array([[114, 114, 147, 135, 112],
       [124, 118, 125, 137, 129],
       [116, 113, 129, 152, 119]]) value 116

array([[104, 151, 149, 151],
       [105, 151, 150, 150]]) value 105

array([158, 137, 135, 134, 136, 151]) value 158

array([[142, 147, 112, 136, 116, 113],
       [131, 111, 122, 157, 122, 125],
       [127, 121, 133, 111, 119, 157]]) value 127

array([[119, 112, 134, 129, 134],
       [105, 130, 126, 124, 142]]) value 105

array([[127, 125, 108, 113, 134, 107],
       [116, 117, 108, 108, 122, 150]]) value 116

array([[152, 152, 153, 102, 102],
       [131, 103, 104, 151, 154],
       [132, 102, 104, 109, 152]]) value 132

array([[112, 147, 108, 107],
       [108, 108, 147, 148],
       [146, 107, 148, 148]]) value 146
---
[135 127 128 125 100 122] result: 135, 122

[[134 125 132 126 131 122 132]
 [131 124 135 129 132 121 131]
 [110 103 126 131 124 122 137]] result: 134, 137

[[127 134 100 128 121]
 [123 134 131 147 121]] result: 127, 121

[148 152 110 136 149 151 139] result: 148, 139

[141 125 155 146] result: 141, 146

[[147 103 105 153 153]
 [122 115 109 127 104]] result: 147, 104

[104 151 136 125 138] result: 104, 138
---
[[116 124 139 157 117 123 157]
 [122 125 138 143 123 124 143]] ⇒ 123

[[127 136 113 130]
 [106 156 122 118]] ⇒ 156

[[135 138 134 113 135 127]
 [131 157 100 126 105 147]] ⇒ 126

[[101 126 117 124 106 137 130]
 [125 126 115 140 108 133 129]] ⇒ 108

[[151 104 106 105 106 153]
 [153 102 102 102 152 152]] ⇒ 102

[[136 155 147 101 104]
 [153 155 151 154 103]] ⇒ 151

[[120 157 123 157 156 115  99]
 [157 119 115 119 120 149 136]] ⇒ 120

[[111 105 124 138 143]
 [146 132 124 108 134]] ⇒ 124

[[118 120 125 101]
 [118 125 127 144]] ⇒ 125
---
(109, 152, 105, 106) 106
(102, 139, 126, 124, 116, 125, 140) 126
(144, 128, 154, 146) 144
(153, 155, 104, 103, 102) 104
(128, 114, 153, 142, 113) 128
((131, 129, 102, 138), (135, 118, 143, 129), (136, 119, 119, 133)) 136
((137, 128, 122, 134, 136), (131, 129, 151, 131, 131)) 136
((123, 117, 123, 118, 142, 121), (108, 107, 130, 125, 129, 139), (122, 106, 136, 130, 123, 127)) 136
---
((141, 134, 138, 133, 131, 138), (147, 141, 157, 139, 137, 149)) -> 134
(115, 133, 149, 154) -> 149
((111, 103, 129, 126), (138, 138, 131, 130)) -> 126
((124, 133, 103, 127), (134, 134, 100, 131)) -> 124
(133, 102, 103, 139, 154, 101) -> 103
(153, 144, 139, 140, 125, 150) -> 140
(147, 126, 137, 132, 107, 143) -> 132
---
[155 132 110 124] result: 124
[117 101 129 147] result: 147
[149 109 104 148] result: 148
[140 120 138 156] result: 156
[114 139 151 122] result: 122
[116 127 156 131] result: 131
[105 104 120 129] result: 129
[156 101 123 120] result: 120
[103 122 157 101] result: 101
[153 135 135 118] result: 118
---
[137 137 150 135 132] out 135

[[144 139 119 144 112 131]
 [150 148 108 152 103 123]
 [138 129 135 120 135 139]] out 135

[[153 116 126 137 130 121 147]
 [142 115 128 141 122 125 156]] out 125

[141 131 142 101] out 142

[106 127 148 133] out 148

[145 111 143 152 134 103] out 134

[[124 137 132 122 149 124]
 [126 130 128 137 125 123]] out 125

[[131 124 132 133 130 122]
 [129 123 132 129 142 130]
 [135 118 135 132 149 126]] out 149
---
[134 151 108 102] gives 102
[137 109 120 153] gives 153
[104 121 120 105] gives 105
[124 152 111 147] gives 147
[ 98 112 114 129] gives 129
[138 113 102 123] gives 123
---
array([109, 111, 145, 101, 131]) gives 145, 145

array([134,  99, 109, 127, 109]) gives 109, 134

array([112, 108, 143, 108, 102]) gives 143, 143

array([[127, 139, 121, 130, 129, 127, 120],
       [132, 139, 129, 121, 127, 116, 134],
       [127, 128, 150, 135, 120, 126, 121]]) gives 121, 150

array([147, 126, 104, 120, 107, 132, 113]) gives 120, 147

array([[109, 105, 149, 114, 153],
       [130, 128, 131, 130, 133],
       [122, 112, 131, 113, 152]]) gives 131, 153

array([158, 100, 142, 150, 110]) gives 142, 158

array([[121, 138, 105, 122, 113, 141, 138],
       [116, 131, 127, 133, 135, 131, 143],
       [122, 130, 119, 131, 131, 132, 148]]) gives 133, 148
---
[[105 119 122 153 143]
 [129 123 126 125 113]
 [108 121 132 150 133]] yields 122

[[152 143 139 103 124 147 105]
 [139 146 129 127 121 122 152]] yields 124

[124 139 118 130 150 131 127] yields 150

[150 131 143 126 128 121] yields 126

[112 102 147 111 104] yields 147

[[131 130 147 131 149 145 143]
 [138 137 154 139 142 138 150]
 [131 136 147 139 149 138 150]] yields 149
---
[[123 136 117 130 129 135 131 119 135 132 135 120 119 124 119 130]
 [135 120 130 120 116 123 131 140 125 121 125 130 133 130 149 132]
 [123 129 116 124 122 130 123 120 127 129 128 121 128 132 114 124]
 [124 117 142 121 135 115 116 133 115 117 117 135 117 122 120 118]
 [129 133 138 137 150 129 124 124 126 130 127 139 132 136 118 124]
 [133 120 139 121 122 120 128 141 122 120 121 135 130 128 143 127]
 [123 121 140 124 140 118 116 128 117 119 118 136 122 128 117 117]
 [126 138 111 133 123 138 131 114 138 136 138 118 133 132 121 136]
 [133 121 139 127 127 121 124 136 121 123 123 136 134 134 136 122]
 [128 119 145 120 124 117 121 139 117 119 118 136 129 129 132 123]
 [131 132 129 136 134 131 127 123 129 131 130 131 138 139 128 129]] out 136

[[130 133 134 120 127 136 133 137 135 124 134 133 127 127 128 132]
 [133 136 120 123 140 138 120 115 135 120 135 124 134 129 155 118]
 [134 131 117 135 111 129 128 120 128 143 129 122 138 135 139 131]
 [126 117 146 122 138 116 119 137 118 121 118 142 129 132 128 120]
 [126 135 118 140 126 134 126 115 132 138 132 119 128 124 130 128]] out 133

[[107 120 147 124 141 142 134 147 113]
 [126 117 140 127 142 123 105 137 138]
 [115 134 150 124 146 137 123 146 108]
 [114 125 133 130 126 139 121 116 158]
 [116 127 140 129 129 128  99 133 145]
 [110 134 139 125 132 148 142 126 126]
 [118 109 119 130 111 128 136 134 133]
 [142 143 117 127 124 128 147 115 118]] out 120

[[118 131 147 145 143 134 119 130 156 121 135 133 115 146]
 [125 150 150 130 130 126 138 131 137 143 146 122 148 102]
 [142 124 103 139 133 133 132 126 111 132 126 130 114 130]
 [121 150 155 129 127 123 133 129 142 138 145 121 148 105]
 [143 109 107 119 138 143 138 135 119 126 126 124 123 130]
 [122 149 153 129 128 124 133 130 141 138 145 121 148 106]] out 131

[[126 127 130 125 126 143 127 129 123]
 [128 121 126 118 122 142 120 133 125]
 [129 120 127 122 128 141 121 127 130]
 [130 123 129 121 127 140 122 125 131]
 [125 127 124 121 129 146 122 124 125]
 [131 124 123 121 117 132 127 135 134]
 [123 125 126 120 128 157 122 135 130]
 [126 127 129 123 121 156 120 132 130]] out 127

[[133 129 129 129 141 137 128 114 125 127 129 126]
 [132 126 119 126 110 115 118 134 138 128 136 123]
 [146 151 119 140 130 127 118 134 148 135 112 125]
 [132 138 128 136 128 132 125 119 124 131 127 129]
 [124 124 138 135 136 141 132 100 105 128 136 133]
 [131 138 123 137 119 124 121 123 126 132 128 129]
 [141 145 119 139 128 128 121 131 142 133 119 126]
 [124 109 136 117 137 133 133 104 112 121 144 126]] out 129

[[127 120 129 130 135 120 131 135 129 132 130 128 129 132 124]
 [128 124 126 128 127 133 130 133 133 124 135 129 132 133 132]
 [128 123 129 127 152 129 126 126 127 126 140 128 127 125 132]
 [126 138 127 128 125 129 130 124 128 132 130 128 126 134 124]
 [130 132 131 129 132 127 131 136 129 130 131 127 129 130 137]
 [127 130 127 128 124 121 129 132 128 129 124 127 126 129 130]
 [129 133 129 129 144 130 130 132 128 133 135 130 120 124 128]
 [127 135 132 127 119 125 128 131 129 129 127 130 126 135 124]
 [127 121 131 129 126 132 123 131 126 133 127 129 128 126 139]
 [127 120 124 128 114 119 130 127 126 129 129 126 127 127 116]
 [128 127 132 129 131 134 128 127 128 130 124 129 128 134 129]
 [130 141 129 128 142 129 124 123 127 128 130 129 127 130 125]] out 120
---
[121 152 122 116 150 131] out 121
[156 101 115 134 122] out 156
[102 131 102 116 103] out 102
[128 117 116 111 129 106] out 128
[142 112 131 124 102] out 142
[117 134 125 113 126 110 106] out 117
[155 156 148 105 139 101 102] out 155
[147 150 112 153 141] out 147
[122 126 100 132 141] out 122
